Turns, then the turns between two rows, first turn first; the first pair answered
turn z625:
[  8 -15  -3  -5  -3   3  -8  15  15  -2   7  -3  14 -14] -> [  4 -17  -7  -7  -3   1  -5  16  11 -13   8  -5  11 -15]
[ -8  13  -9  -6   1   4   0 -10   6  10  -9  -8  -3  29] -> [ -4  13  -8  -5   0   4  -3 -10  12  18 -14  -5   3  22]
[-3  7  4  5  1 -4  8  0 -8 -1  5 11 -1 -1] -> [-2  8  5  7  2 -3  8  0 -7  1  6  9 -2  0]
[-11   5  -8  -3  -3  -7  -1  -5   8   7 -13  -2   5   1] -> [-13   3 -10  -3  -3  -7   0  -6   7   1 -14  -2   4   1]
turn z11:
[ 25  -1 -11   9 -10  -2 -13  20   6   3   0  -1  14 -26] -> [ 30  12   0  26  -8  -2   5   4  -7  -6   8  -3 -13 -10]
[ -2 -21   1 -19   5  13  -9  25 -10  -6  24   2   5 -10] -> [  4 -19  -9  -3  -8  -5   2  19  -8 -31   3  -3  -1 -23]
[ 29  -9  16   3   3   7  -5  15   1   5  10  -8  -4 -13] -> [ 28  -9  14   6  -1   3  -5  18   2   0   4  -8  -1 -19]
turn z770:
[-10  -2 -19  -8  -4  -2  10   1   4 -18  -9  -9  -4  13] -> [ 22   5   6  10  -6   1   5   2  10   9 -13  -3   1 -13]
[-2  2  1  0  5  4  4 -2 -3 11  9  2 -3  1] -> [-3 -1 -6 -4  4  4  6 -1  1  2  7 -7 -8  6]
[-14   9   1   0  11  -8   2 -23 -10  18  13  13   9   1] -> [ -3   1 -20 -11   6 -11  10 -15   8 -12   2 -18  -3  16]
turn z670:
[  7 -12   0  -2  -1   4  -6  10  -6 -10   4   8  16 -21] -> [ -5  -9  -2  -5   1   4  -7   8  -6  -1   4  14  22 -16]
[-15  10  -2   3   6   3   4  -4 -24  -9   9   9 -12  21] -> [ -4   7  -1   3   5   6   5  -1 -22 -17   8   0 -18  21]
[  2  -2 -10 -11  -1   7  -2   2  13  -2 -14 -14   0  16] -> [  9  -6 -10 -11  -3   5   1   7  13  -6 -15 -16  -1   9]

(two turns a pair)
[ -5   3  13   2   2   3  -9  -2 -18  13  -4  17  -1 -15] -> [-20  -3 -13  -9   0  -6  -4   0 -14 -19 -12   3  -4  -3] | z11 then z770
[-14  14   8   8  14   4  -1 -16 -21   4  18  -1  -9  10] -> [ 19  14  16  18   9   3   0 -12  -7  12   6 -13 -11  -6] | z770 then z770
[ 11   2  12  11   9  12   5   1  -7   0  10  -9 -18  10] -> [ 10  -7   4  -2   7  10 -12  14  10  14  -2  -5  10  -9] | z625 then z11
[-28   6 -14 -15  -4   4  -2  -9   5  24   2  -5  17  25] -> [  8  -3 -10 -12  -5  10   9   2  10   0   8 -36  -7  28] | z670 then z670
[-13   6  -9   6  11  -2   6 -17  -5  11   0   4  -9   2] -> [-14   3 -17   4   6  -9   2 -13   1   4  -9   3  -1 -10] | z11 then z11
[ -8 -19   0 -21 -10  11 -34  24  15   4   2   4  26   2] -> [  5   6  22  28 -26 -11 -11  -3  -7  -9 -14  24   8 -25] | z11 then z770
[ 17  16  -7   3  -8  -3   5  -3   8   7 -14  -4  16 -10] -> [ 14  24  -1  10  -5  -1  11 -14   1   8  -7   0   6   3] | z670 then z11
[ 4 -4  5 -7 11  6 -4  4 -2 10 10 -6 -1 16] -> [ 12 -11  -3  -8   5  -2  -5  12   5  -2  -1 -12   9  -2] | z670 then z11
[-24   3 -15   2  -1 -12   7 -10  -7 -22  -9   0  -6  18] -> [ 27   7   9  20  -5  -6   6  -4   9  -2 -20  -9 -10 -10] | z670 then z770
[  3   8   3  20   1   9   8  -9 -12   3  -1   1 -15   7] -> [-10  -4  -6  -4   9  17 -10   5  -4  17   5   4   5   9] | z770 then z11
[  1   1   2   7  -7   2   1   1 -18 -15  14   4  -6   7] -> [ 14  -1   3  12 -12  -3   1   6 -12 -15   3   2  -4  -7] | z770 then z670
[  6   8   9  11  -1   0   9  -7  -3   1  -3   1 -13   7] -> [  2  -2  -3  -1  -5  -6  -4   5   7   2 -15   2  11 -13] | z11 then z11
[  3  -5  -5  -4 -10   6 -10  14   4   3  -1  -5  23 -12] -> [ -1   9   7  20 -13   0   5  -5 -17  -2   2   8   7  -9] | z11 then z770
[  2   3  12  18  -1   1   1  -8 -14  -5  14  17   5 -13] -> [-10   1  10   8   7   6  -7  -7 -10   8  20  19  11  -2] | z11 then z670
[  5   1  16  14   1   3  10 -17   0  10  -1  -1 -15   7] -> [ 1 -9 10 -7  8 13 -6 -3 11 24  3 -2  2  6] | z11 then z670
[ 14   4  11  17   4  -1  10  -8   1   4   7 -15 -19   5] -> [  2   4  14  17   5   0  10 -10 -11   4  15  -4 -17   5] | z770 then z670
[  0  10 -20   4   2   0  21 -11   4  -4   7 -23 -29  31] -> [ 13  16  -9   4   6   7   8 -10  21  35  -3 -17 -13  22] | z625 then z625
[ 20  -2  -7   5  -1   6  10   5   9  -4 -12 -16  -6   9] -> [ 15  -9 -10  -5   1  10  -1  12  15   6  -9 -15   6   6] | z11 then z11
